In the data rows, 128 means zero.
Here is a table of points, one per row:
[118 173 114 181 134 130 172  91  95 188 167 154 119 109 139 114 182 114
 162 137 159 128 143 142  81 119 121 159 112 104  96 137]
[110 117 130 119 195  70  99 112  72  56 130 128  80  99 135  37 124 166
 134 169 150 132  80 159  62  97 161 115 116 120 124 138]
[ 76 118 135  70 157 149 124  83 147  98 148 140 174 152  97 181  96 114
  80 140  72 114 166 120  71 139 147 137 177 140 126  90]
[ 98 139  72 158 115 132 122 163 145 173 102 116 130 158 140 210 135  71
 144 116 138 124 137 126  80 126 137 117 162  79 179  85]
[132 154 159 117 134 166  91  90 172 118  92 154  63 121 154 148 125 145
  79 183 141 109 139 102 122 135 187 118 154  92 201 116]
[150 104 106 125 149 165 160 130  79 111 102 124 165 124 132  81 182 130
 126 133 105 148 186 167 183  73 134 207 135  70 157 141]
[142 125 100 121 137 133 159 124  95 136 114 132 111 111 161 115  52  97
 101 174 141 128 105 103 112  98 138 188 146 130  72 149]
[108 109 110 138  92  91 129 105 109 106 133 123 100  71  94 172 111 124
 136 120 132  97 136 166 146 151 113 141 143 180 136 124]
[166  92 126  90  92 129  89 145 122 180 164 163  64 114 109 130 108 176
 147 143 167 196 116 111  96 151 149 119 190 174 144 166]
[ 71 108 131  75 131  92 136 162 108 144 156 148 121 114  75  92 153  90
 197  83 147 155  77 145 154 179  87 162 101 126 143 119]
[118 128  81 164 196 169 142  97 182 149 100 149 118  87  79 138 141 122
 101 101 113 142 152 138 147 150 125  95 169 110  94  89]
[122 127 126  69 126  99  73 114 193 109 166 106 109 120 161  77 144 167
 106  91 138 105  94 133 163 115 112 136 142 112 163 152]
[118 130 158 148 121 151  51  71  93 102 160 177 117 155 107  81 117  95
 157 134  95 146 141 105 110 177  81 155 127 122 126  74]
[153 119  82 155 141  94  92 156 155 158 144  67 144 179 152 161 134 163
 168 113  97 119 127 140 111 143 200  69 113 115 166  95]
[136 173 172 152 145 146 169 107 123 108 175 128 137 151 184 135 144 186
  80 127 199 175  88 156 110 133  89 106 119 128 142  90]
[122 100 166  89  11 161 141 130  93 143 173  55 169  90 157  53 109 146
  80 145 153 140 134 152  76  92 134 133 139 132 133 119]
[120 160 101  72  67 140 127 188 137  76 110 146 123 141 143 105 119  99
  60 107 184 141 174 152 109 151 110 161 104 115  86 159]
[ 97 115  99  87 110  77 121 119 128 114 146 134 160  81 106 155 148 159
 115 170 101  84 102  92 119 157 160  98 154  80 104 149]
[158 104 103 124 194 120 161 145 159 219 110 189  81 155 191  71 132 152
 143 131 113 129 130 185 123 162 105 111 132 118 133 175]
[106 113  88 125  96  77 117 118 138 161 104  32 142 131 114  85 151 140
 115 131  97 180 113 123 148 125  82 160 162 149 109 145]
[126 115 119 100 135 186 137 106 151  63 121 107 178 164  59 153  67 146
 161 109 115 130 118  71 149 184 186  85  90 107  93  98]
[127 117 173  96  60 140 120 110 106 156 170 107 151 150 114 123  70 161
 131 116 109 123 124 131 153  59 134 111  75 186 157 131]
[135 143 125 112 130 122 160  90 109  88  85 106  95 118 139 178 119 111
 166 205 177 162 127 140 147  63 147 123 141 179 106  91]
[119 124 150 111 163 157 124 144 138 108 150  80 102 131 114 116 133  62
 108 157 134 142 151 146 128 155 164  75 135 143 133 110]
[101 112 129 147 134 150 213  68 138 117 123 103  85 149 143 189 155 136
 142  64 177 126 125 126 114 127 138 166 116  95  83 139]
[106 129 182 130 138 183 117  94  75 123 135  59  81 126 133 107 134 140
 172 133  86 108  98 151 112 153 109 142 132 160 106 144]
[128 142 126 125 132 177 189 147 129 115  95 142 144 174 140  47 122 149
  73  81 100 167  99 112  73 111 111 115  97 183 150 107]
[137 153 176 134 101 110 111 161 120  84 135 124 148 103 154 140 123 117
  94 109 134 161 145 185 185 152 167 107 127 171 143 148]
[151 106 131 148 167 148 134 163 162 131 102 135 122 150 127 116 207  83
 151 108  96 170  88  59 137 117 175  88 113 134  95  88]
[148 177 109 129 104 123 136 157  35  92 119 101  73 161  98 103 115 136
 120  50  79 125 107 145 145 116  97  94 157 115 103  99]
[151 143 190 202  63 146 170 141 124 148 108 152 102 185 114 144 116 113
 172 145  77 123 133 182 119 150 139 104 131 136  69 168]
[132 138 186 153 165 130  96  98 122 182 162 168 136 161 135 140 149 129
  97  83 181 145  65 113 127  79 162 186 141 192  97 125]
[166 109 130  59 184 116 143 148 125 111 131 106 129 155 168 116  87  80
 152 136 145 108 110 149 137 149 179 129 102 141  97  92]
[157 128 113 135  24  96 149 103 141 139 111 112 127  25 111  76 176 166
 167  95 127 107 150 134 103 116 122  69 153  83  96 126]
[128 131 132  97 140 108 125 109 186 116 155 152 124 132 145 160 158 134
 127 163  86 168 113 130 116 119 147 178 121 139 187 174]
[102 140 140 115 154 126 101 182 112 153 139  85 134  94 125  80  77 142
 133 117 136  81 196 104  83 189  73 139 149 193 131 135]
[109 138  79  95 117 203 102 136 138 124 124 109 125 152 118 103  95  66
 122 115 122  84  75 123 165 129 149 123 142 164 163 126]
[180 185 135 109 149 115  94 172 208  99 109 123 137 114 146 106  58 195
 121 126 123  90 188 163 176 100  64 207 136 149  96  92]
[ 90 119  96 102 170 173  76 136 143 126  81 126 137  90 140 187 126 134
 129  44 149 124 123 169 113 133 108  78  92 127 123 178]
[130 159 110 130  83  84 174  16 102 153 132 160  93 198 130  95  92 110
 114 171 137  85 126  80  86 135 125 108  64 152 147 165]
[189 122 149  87 119 173 113 128 132 139 168 177 142 136 130 141 117 103
  65 146 110 110 133 117 111 137 178 147 146 107 136 183]
[138 105 104 134 159 134 121 122  92 146 139 104 168  90 171 169  77  90
 101 100 127 142 108 163 123 122 112 101 120 114 117  90]
[127 113 158 153 115 119  97 135 125 130 112 183 147  69 163  70  90  95
 184  85 150  69 159 132 102 108 100  82 124 135 117 153]
[161  80 169 114 104 133 138 132 216 118 114 153  71 148 134 170 174 123
 124 100 134  73 149 121 126 154  63 113 142 164 125  85]
[167 117 169 157 133 130 104 182 111  79 109  88 183 157  66 180 192 148
 149 147 178  70 117  94 103  80  72 189  99 106 155  99]
[ 71 128  95 167 133 126 114 152  86  50 108 134 141 173 147 170 144 122
  89 120 110  42 104 138 101 171 114 136 212  93  98 147]
[109 202 146 146  75 102  74 118 131 148 123 144 116 149 186 118 144 136
 176 108 171 120 133 177 166 122 178 156 139  97 193 127]
[122  80  84 126  95 145 137 119 134  85 153 141 170 155 155 113 109 121
 174 176  94 135 108 162  68 108  97 131 128 164 117 171]
[156 193 119 107 133 127 126  97 126 115 172 119 131 126 187 200 144 107
 146 139 104 110 102 117 170 121 120 124 124 140  88 188]
[ 97  93 168 156 157 104 133 120 151 150 160 101 132 138 157  94 180 113
  98 146 159 124 170  75 124 148 132 137  83 127 101 174]
[140 165 169 101 169 147 162 142 192 115  89  72 177 127 116 135  91  94
 156 157 133 130 101 120 103 165 115  79  84  78 140 130]
[126  80  93 178  98 129 137  90  86 108  83 140 160 132 160 149 195 157
 153 129 143 114 175  80 193 155 160 120 102 225 124 162]
[ 68 120  65 169 109  67  91 119 170 131 143 132 163 127 140 102 134 124
 135 169 137 202 123 107 129 117 119 131 120 153  67  93]
[ 91  93  83 135  96 184 110 112 180 181 200 145 149 155  93  81 172 146
 100 174 184 129 128 132 182  71  85 148  99  94 142 118]
[168 145  63 154 117  99 117 130 146 136 160 148 117 131  81 139 114 184
 114 107 123  94 131 117 140  67 166  91 132 130 136 108]
[141 103 141 110 115 141 152 131  92 145 194 126 199 113 119 101 193 149
 132 143 133 117 169 172 186 128  82  69 124 115 148 115]
[144 135 124 131  84 172  97  91 133 176 118 116 136  94 151 124 197 153
 172 127 135 132 134 101 100 123 156 204 114 151  95  87]
[164  82 131 131 161 117  43 130 109 102  98 128  82  96 111 131 108 120
  98 133 111 133 150 124 153 170  83 111 141  24 108 134]
[184 181  84 125 143 103 169 131 122 130 168 127 137  86 129 146 119 128
 131 116 143 155 183 113  75 178 125 150  66 135 151 129]
[ 95 191 145  85 122 114 111 186 107 202  97 182 121 107 158 183 158 163
  83 181  97 115 102  84 169 139 119 135 127 117  82  95]
[ 99  96 126 145 134 158 107 171 138 110 147 153  61 119 107 155 111 143
  86 149  55 115 105 179 114 113 166 190  34  85 179 125]
[152  99 138  55 160 129 174 158  61 101  91 144  88 196 116 145 110  80
 161 121 154 144 114  86 101 110  94  86 145 118 163 176]
[195  93 113 154 121 105 132 164 103 128 156 147  76  88 160 144  97  73
  90 161 155 110  81 115 143 138 112 138  85 109 170  87]
[163 140 136 135 130  92  97  85 146 135  89 127 158 111  42 115 116  50
  72 127 155 106 103 172  97 149 108 155 153 170 161 138]
[ 93 154 134 166 150 123 112 157 145 164  94  93 168 172  54 120  76 151
 172 135 147 114  96 155 137 103 148 116 116 114  66 156]
There is one direction along which these points spread out most. How many in every 100 of the points above lie lower along it than each point below? Answers are rounded to whole numbers. More than half of the points above lie lower than the first one.
[135 205 162 185 160 150 154 163 100 109 195 148 157 109 118 114 153 132
 155 138 139 141 171  96 176 125 100 136 168 138 139 150] 72
[152 107 159 108 153 128 171  99 113 107  60 154 170  99 141 135 151 167
 155 128  76 143 104 126 114 122 128 154 167 113 194  97] 37
[124 147  97 148  95 137  91  82 110  99 100 162 139  89 161 154 117 158
 120 117 135 212 159  83 123  98 132 140 121  92 173 192] 72
[119 109 143 151  94 116 211 145 168 133  74 159 190 162 116 150 157 128
 123 105 140 138  85 119 187 119 168 111 151  89  72  76] 34
[153 119 116 209 138 139 159 117 131 152  83 105 148  89 129 140  98 167
 100 128 129 137  78 117 176 182 158 160 126 101 202 139] 37
[ 50 118 104 117 166 145 181 182 152 103 113 147  89  70  67 125  85 111
 162 118 107  92 155 114 139 112 173  56 136 126 125 119] 5
[124 131 125 165 161 101 159 166 128  94 123 134 115 151 112 132 158  95
 110 101 103 140 180 143  95 100 182 108 154 136 145 155] 26
[158  75 175  86 179  57  97 132  94 170 121 113 145 162 101 151 108 144
 152 106 145 161 207 159 159 137 131 139 123 120 121  90] 42
[ 96 181 171 132 143 123 104 113  92 186  68 136 128 155  69 109 128 157
 140 176  86 146 166 134 135  98  94  57  62 194 120 148] 69
[106  88 168 163 145  60 130 141 144 135 157  92 125 103 140 182  78  96
 137  85  53 128 104  57 146  59  80 146 178 123 125 127] 28
[105 119 114 133 101 115 158 155 152 143 164 129  82 148 158 122 149 130
 130 160 144 164 139  96 172 169 111 165 174  84 124 118] 69
